In the rows, 128 means zero.
One turn sends every row of this set to another row. A few are shown first. Where does it send the rows asked after them?
Z_82: [176 153 144 152 158 164 111 110 109 146 132 165 124 102 120]
Z_220: [153 134 116 169  95 126  99 143 118 123 141 132 139 106 154]
Z_159: [122 169 125 110 152 131 131 144  66 148 129 163 118 121 114]
Z_104: [162 151 124 165 137 118 117 162 137  91 144 123 139 122 133]
Z_581: [157 141 157 131 131 150 136 126  64 120 130 154 133 169 118]
Z_823: [137 134 134 130 108 158 129 117  71 134 122 146 131 169 124]
Z_657: [141 137 102 134 135 104 127 144 128 126 133 174 113 171 105]
Z_242: [178 151 141 165 125 117 105 155 105 106 152 142 143 105 152]
Z_278: [142 134 102 165 129 117 108 136 137 114 133 112 136 112 140]
Z_525: [149 143 110 132 154  91 129 141 119 120 132 176 112 164 103]
Z_782: [137 137  97 132 142 100 126 135 125 131 128 171 112 164 108]
Z_785: [149 136 110 161 154 109 112 134 131 107 138 115 134 104 141]
Z_958: [109 162 113 115 132 138 124 143  76 156 125 159 116 127 114]
Z_906: [148 146 112 168 120 126 112 154 144 102 137 118 138 121 136]
Z_722: [149 144 109 135 142 102 132 149 125 118 136 177 115 171 105]
Z_412: [145 136 102 129 155  93 131 135 118 129 128 173 113 161 106]
Z_899: [166 148 129 169  97 129 104 162 118 111 146 136 144 113 150]
Z_463: [149 135 151 127 139 143 132 112  61 130 129 147 132 161 123]
Z_227: [155 131 116 165 118 114 101 127 106 128 143 130 137  98 156]
Z_671: [162 144 124 163 156 110 115 149 127  98 145 119 138 109 138]
Z_335: [162 147 128 153 141 168 108 103 115 153 127 159 126 103 120]
Z_961: [110 168 118 118 117 148 128 154  85 147 127 160 118 137 112]
Z_240: [172 162 141 162 120 180 113 130 126 139 131 169 127 121 115]
Z_355: [171 141 134 161 137 109 103 137 100 117 149 133 141  96 154]
Z_276: [183 163 149 156 145 170 115 125 117 136 138 169 127 112 116]
Z_488: [130 177 136 115 146 138 135 160  70 138 131 166 120 132 110]
Z_60: [122 175 133 117 123 145 132 165  81 137 130 169 120 139 107]
Z_956: [159 151 129 158 120 178 108 116 128 151 122 161 123 115 119]
Z_618: [146 144 149 130 112 158 131 130  73 125 127 151 132 176 119]
Z_639: [139 130 137 127 127 148 130 106  64 140 123 144 129 162 126]

Z_488 turns into Z_961
Z_525 turns into Z_657
Z_242 turns into Z_220
Now find these:
Z_278 turns into Z_671
Z_823 turns into Z_463
Z_956 turns into Z_82

One turn sends every row of this set to another row. A few are shown first. Where does it send the rows asked after them?
Z_774: [160 126 120 107 126 122 122 149 153 156 109  95 120 111 107 131 152 144
 143 138 120 148 136 130 111 101 185 114 151 124 132  90 159  80 126 175
 108 131 143 102 153 129 161 143 129 155 113 137 129 150 128 129 146 133
 125 103 120 146 145 134 148]
Z_997: [146 105 156 142 109  83 149 151 155 106 112  73 135 130 147 127 117 137
 124 107 112 146 150 104 106 148 136  97 162 105 115 101 163 126 140 189
 113 126  97 103 141  87 173 150 138 140 110 136 129 126 129 134 111 158
 106  91 129 139 146 157 108]
Z_818: [131 151 141 104 122 157 111 133 180 133 160  97 164 128 121 123 146 138
  99 155  83 139 124 136 121 171 133 143 138 111 123 116 123 139 119 148
 137 115  70 144 131 137 119 171 141 144 132 128  98 132 130  82 125 141
 147 103 141 137 168 170 119]
Z_729: [170 127 143 114 135 128 138 154 137 143 118 104 119 112 116 129 141 144
 138 133 112 149 129 135 113 116 191 108 148 125 131  90 164  71 123 191
 110 138 133 111 153 123 158 143 123 159 112 138 127 155 128 139 137 127
 131 105 113 134 154 127 143]
Z_674: [160 130 120 127 103  92 111 160 145 121 138 117 133 114 155 157 147 107
 132 107  85 132 138 117 104 149 168 103 134 122 114 105 146  78 112 148
  99 153 134  98 168 128 145 175 130 132  95 105 102 134 110 137 117 128
 136 119 131 116 134 175  82]
Z_306: [149 101 153 139 117  82 155 157 149 100 120  80 120 115 146 130 125 135
 137  95  94 140 158 113 103 146 133 108 165 118 117  97 158 130 132 185
 115 127 100 105 145  96 173 137 128 146 104 130 122 123 111 128 132 158
 107  90 133 144 150 156 108]
Z_98: [114 104 119 126 181 122 104 162 135 124 109 134 149 141 129 124 109  96
 130 151 131 130 149 138 117 184 185  98 147  92  89 103  97 120  96 109
 105 107  93 146 114 120 165 129 121 176 125 133 153 138  98 121 110 129
 103 102 113 136 113 141 131]
Z_808: [122  95 123 123 176 119 101 158 148 123 101 128 145 147 133 147 116  96
 131 139 140 140 141 135 118 175 192  98 140  85  94  94  99 110 107  95
  99 108  92 148 122 112 163 139 119 176 122 133 152 136  96 126 111 133
 108  93 107 148 114 142 138]
Z_599: [126 102 115 117 182 111  94 154 141 123 113 134 143 146 134 130 117  94
 134 140 130 140 142 139 112 179 188 100 145  79  86 109  98 114  94 107
 102 116  99 139 137 113 162 136 116 182 117 130 157 140  96 130 113 128
 103  95 113 154 111 142 141]
Z_479: [102 136 127 124 163 130 115 114 200 127 122 131  95 167 125 133 131  95
 106 121 102 155  92  89 111 136 118  74 192 128  81  87 109  96 116 145
 124 140 115 118 147 131 162 140 132 120 119 119  94 168 115 135 114 164
 134  75 141 142 170 134 134]
Z_383: [123 152 139 110 122 172 111 130 182 135 159 106 158 136 120 116 134 130
 101 153  90 137 119 137 132 174 131 134 137 111 120 116 122 141 119 145
 139 119  76 154 134 137 119 170 148 148 133 135  87 132 130  83 124 135
 146 109 135 126 151 154 126]
Z_150: [109 134 127 124 163 120 120 128 190 129 124 137  99 164 127 137 123  86
 107 123 107 157  87  90 116 148 122  68 192 145  84  86 106 100 112 150
 115 146 112 114 147 135 174 142 125 124 121 120  98 173 121 138 119 170
 129  73 139 148 164 134 135]
Z_955: [104 143 132 126 157 126 120 112 196 124 119 124 100 168 128 137 121  79
 106 117 110 165  87  89 105 150 121  75 187 146  84  95 114 103 117 141
 124 129 115 112 146 142 166 142 123 119 121 117  92 161 112 127 109 162
 130  85 136 144 164 128 140]
Z_303: [116 142 144 105 118 163 111 139 182 134 161  92 159 144 127 114 139 126
 102 152  90 137 128 136 122 175 149 134 135 105 126 119 124 142 115 143
 124 108  82 153 133 144 125 178 137 147 131 140  96 138 135  73 133 133
 142 109 146 135 162 165 118]
Z_677: [103 140 125 127 167 123 119 131 195 123 115 138 102 170 120 138 126  82
 115 124 107 159  85  97 117 151 119  84 181 134  76  86 104 105 109 137
 126 143 116 114 150 131 170 136 122 123 116 114  91 175 114 122 107 178
 131  83 138 145 158 137 132]
Z_263: [127  99 118 129 177 113  95 153 139 121 108 137 144 136 140 132 117  99
 128 147 129 135 146 142 117 176 178  98 135  85  90 109 105 114 101 108
  94 111  95 135 120 111 162 138 122 185 112 135 159 141 102 122 107 118
 106 103 113 146 107 137 135]
Z_519: [124 146 146 112 122 155 104 139 183 139 165  96 166 133 129 115 141 127
 103 152  84 132 122 138 114 177 143 142 125 104 117 116 121 143 125 153
 135 116  69 150 125 141 128 174 141 143 141 137 102 133 131  86 124 129
 136 101 135 132 163 164 119]
Z_589: [155 133 118 138 111 102 114 152 139 137 135 110 129 106 154 161 133 105
 123  99  82 138 131 125  98 153 179 106 145 126 124 114 130  92 105 141
 104 147 130 101 173 129 156 184 119 124  96 115 108 133 122 139 117 123
 129 113 126 129 133 183  75]

Z_674 turns into Z_306
Z_599 turns into Z_519
Now find these:
Z_383 turns into Z_677
Z_818 turns into Z_150
Z_589 turns into Z_997
Z_955 turns into Z_808

One turn sends every row of this set to another row. A few are shown first. Where does it send the rows asked after them?
Z_381: [128 137 131 139 142 128 119 140 107 110 113 123 150 134  86 138  99 116
 120 149 156 106 150 147 107 105 164  95  98 147 109 123 122 116 136 127
 125 135 129  97 142 135 145 168]
Z_219: [133 158 108  87 172 127 119  99 128 141 137 142 114 151 134 102 128 155
 145 127 149 122 118 137 135 138 140  92 117 109 117 116 131 115 124 113
 120 133  94 161 110 153 136 115]
Z_78: [104 124 125 139 138 159 177 132 146 108 147 146 131 117 143 149 127 122
 151 141 107 100 138 115 117 156 162 151 110 131 122 119 124 137 144 114
 150 122 147 108 132 146 181 105]
Z_317: [153 130 133 129  80 131 110 138 140 131 142 131 161 140 154 139 148 122
 125 129 140 124 116 169 110 136  96 132 116 133 103 122 121 144 142 138
 129 160 136 135 157 101 116 122]
Z_368: [150 115 119 130 131 134 124 163 135 162 117 101 124 105  95 133  95 131
 151 164 143  95 139 120 114 109 161  94 126 139 133 114 132 126 133 139
 128 123 118 116 161 140 134 145]
Z_499: [131 127 102 122 105 124 114 130 131 131 120 130 165 133 165 129 133 145
 132 153 165 127 135 144  91 128 103 139 138  96  92 114 116 115 111 153
 131 153 145 135 155 112 104 139]
Z_755: [143 143 150  98 148 129 113 132 157 145 136 152 133 152 104  96 145 171
 142 123 103 126 124 137 140 144 152 107 117 143 103 124  85 143 141 130
 140 136 108 144 123 137 116 105]
Z_929: [147 117 101  94 104 112  98 135 150 129 128 120 158 101 166 136 133 147
 118 141 161 125 114 146 122 133 120 128 127  98 100 128 131 129 151 116
 126 137 119 143 144  92 113 123]
Z_251: [103 126 127 141 140 137 160 145 142  97 121 141 141 125 139 120 123 118
 157 149 121  90 134 109 136 140 148 163 143 126 130 149 115 139 137 141
 150 112 159 112  97 132 174 152]
Z_293: [121 106 106 133 121 133 117 163 113 144 109 131 112 148 105 140  81 117
 148 140 132 129 131 141 126 125 159 103 109 154 116 109 152 136 167 120
 157 135 131 113 146 128 131 153]
Z_683: [118 166 129 122 139 127  99 134 125 125 140 116 117 179 136  62 118 144
 144 121 118 128 131 127 123 123 138 112 149 122 109 109 108 141 113 137
 138 155 108 137 108 155 118 128]
Z_750: [109  96 155 118 130 133 127 129 161 114 138 105 113 166  95 116 153 152
 136 134 136 119 103 138 149 102 118 152 149 136 126 124 132 157 145 118
 123 156 158 134  95 119 116 107]
Z_231: [ 97 120 118 148 165 129 140 118 134  99 163 115 121 158 117 134 152 145
 152 125 158 119 126 145 107 104 129 147 123 106 142 106 128 124  97 104
 126 164 135 125 111 130 106  88]
Z_111: [ 89 103 126 132 156 136 116 143 139 142 158 106 131 128 126 154 121 164
  98 151 106 132 176 105 120 134 129 134 112 103  99 130 130 114 118 137
 143 129 109 125 153 108 182 126]
Z_732: [102 111 117 123 148 131  80 150 139 141 127  98 138 149 135 135 133 138
 140 139  82 104 154 123 135 133 103 140 103 113 125 160 152 147 142 124
 137 115 134 118 139 112 182 130]
Z_86: [104 129 141 155 157 133 117 125 119 146 132 114 147 154 106 157 157 116
 120 137 115 138 172 135 142 147 105 137 117 107 133 125 154 134 108 138
 150 118 116 135 132  97 161 155]
Z_992: [106 119 143 130 146 159 172 118 142 112 146 126 125 111 146 139 125  85
 132 154 135 101 129 114 146 133 157 143 151 112 140 123 138 146 135 111
 158 120 117 115 110 126 166 134]
Z_894: [118 112 112 117 156  99 127 134 157 121 153 125 122 130 106 130 149 182
 141 141 162 111 116 102 131 127 133 161 108 131 128 113 128 118 145 134
 111 126 151 135  94 128 117  86]

Z_755 turns into Z_219
Z_231 turns into Z_750
Now find these:
Z_368 turns into Z_381
Z_317 turns into Z_929
Z_251 turns into Z_78
Z_732 turns into Z_111

One turn sends every row of this set to another row. A few are shown first. Where does it send the rows asked after them?
Z_80: [101 127 199 135 125 142 125 155 122 155 134 120 100 120 108 123 125 144
 134 139 111 124 149 153 137 119]
Z_676: [199 150 166 108 129 129 126 124 135 129 150  92 135 122 114 138 120 117
 137 158 117 115 139 129 124 111]
Z_124: [ 75 126 127 109 141 105 136 128 119 107 138 102 125 154 122 111 119 134
 134 115 145  97 168 125 133 106]
Z_836: [147 157 165 124 128 109 137 129 126 166 134 137 100 134 119 117 122 116
 106  95 137 101 143 201 118 113]
Z_49: [185 128 169 106 138 113 131 136 119 107 124 114 152 135 112 120 120 126
 140 176 133 115 107 167 124 114]
Z_849: [141 132 110 156 138 117 143 125 129 101 109 106 128 144 124 121 129 121
 174 126 161 119 126 115 139 103]
Z_558: [ 97 109 199 128 125 121 124 135 124 137 121 122 100 135 127 113 116 140
 133 158 137 110 140 181 129  97]
Z_137: [192 126 156 105 127 119 129 122 139 106 143 104 137 123 125 131 115 108
 129 176 121 108 128 155 107 103]
Z_623: [184 146 114 120 137 122 124 141 124 133 120 119 128 142 117 107 126 107
 131 123 125 110 213 126 123 117]
Z_620: [159 133  83 160 133 120 138 138 126 103 125  88 127 136 125 122 137 121
 161 123 135 108 138 129 128 117]
Z_498: [150 129  96 154 135 109 140 126 132 103 114  88 127 148 134 117 134 120
 167 127 157 102 126 136 131 103]
Z_900: [146 135 130  98 126 128 147 140 125 162 155 132  98 124 123 122 126 107
 110 182 128 102 122 113 115 119]
Z_659: [163 136 141 116 150 104 125 133 116 116  89 149 137 162 116  90 115 118
 146 140 165 116 179 143 132 109]
Z_884: [143 123 121  95 123 116 144 149 115 159 142 128  98 132 127 111 130 112
 104 190 133  98 110 140 113 118]
Z_422: [148 148 154 130 121 124 136 141 122 156 131 149 102 121 115 122 121 108
  99  97 125 113 148 198 112 120]
Z_699: [149 133  99 165 134 130 138 136 127 103 118 107 127 130 118 127 132 117
 167 119 141 126 128 111 136 117]
Z_410: [174 150 138 126 151 123 124 149 112 130 106 146 136 145 102 102 122 123
 146 121 142 128 193 118 141 126]
Z_464: [ 83 123 113 110 135 106 135 142 117 110 139  94 130 156 122 108 128 137
 124 115 130  91 168 136 123 118]
Z_723: [142 158 177 122 123 116 136 121 134 155 133 146  97 128 119 126 112 104
 113  94 147 109 142 182 118 105]
Z_473: [117 127 169 134 114 143 121 146 129 161 152  88  92 112 125 123 128 133
 119 139  92 106 166 159 117 112]
Z_603: [ 79 116 111 114 133 115 137 147 113 100 141 108 127 137 116 119 124 130
 123 115 120 100 178 126 125 121]
Z_940: [144 145 166 123 123 126 135 132 131 147 134 161  98 119 114 126 112 102
 108 101 137 117 146 181 113 113]
Z_29: [115 111 169 125 114 122 122 131 138 145 139  95  91 134 145 113 123 125
 116 158 111  92 155 190 106  98]
Z_186: [138 150 149  99 135 122 140 142 120 172 152 128 100 134 117 116 127 122
 120 176 144 104 109 106 132 119]
Z_134: [135 139 144  94 137 109 142 146 109 169 139 128 107 144 122 106 132 128
 114 184 145  97  99 133 130 120]
Z_870: [189 152 181 110 138 125 129 140 117 129 132 100 147 130 101 127 125 137
 143 157 126 117 116 136 139 122]
Z_893: [ 73 118 124 112 136 115 138 138 119 102 138 119 123 138 116 120 116 133
 131 115 136 108 173 115 128 113]
Z_65: [175 135 117 117 140 102 125 124 126 117 109 122 127 160 134  95 115 104
 131 143 145  95 200 153 117 102]

Z_836 turns into Z_422
Z_603 turns into Z_893
Z_498 turns into Z_620
Now find these:
Z_65 turns into Z_623
Z_29 turns into Z_473
Z_900 turns into Z_186
Z_676 turns into Z_870

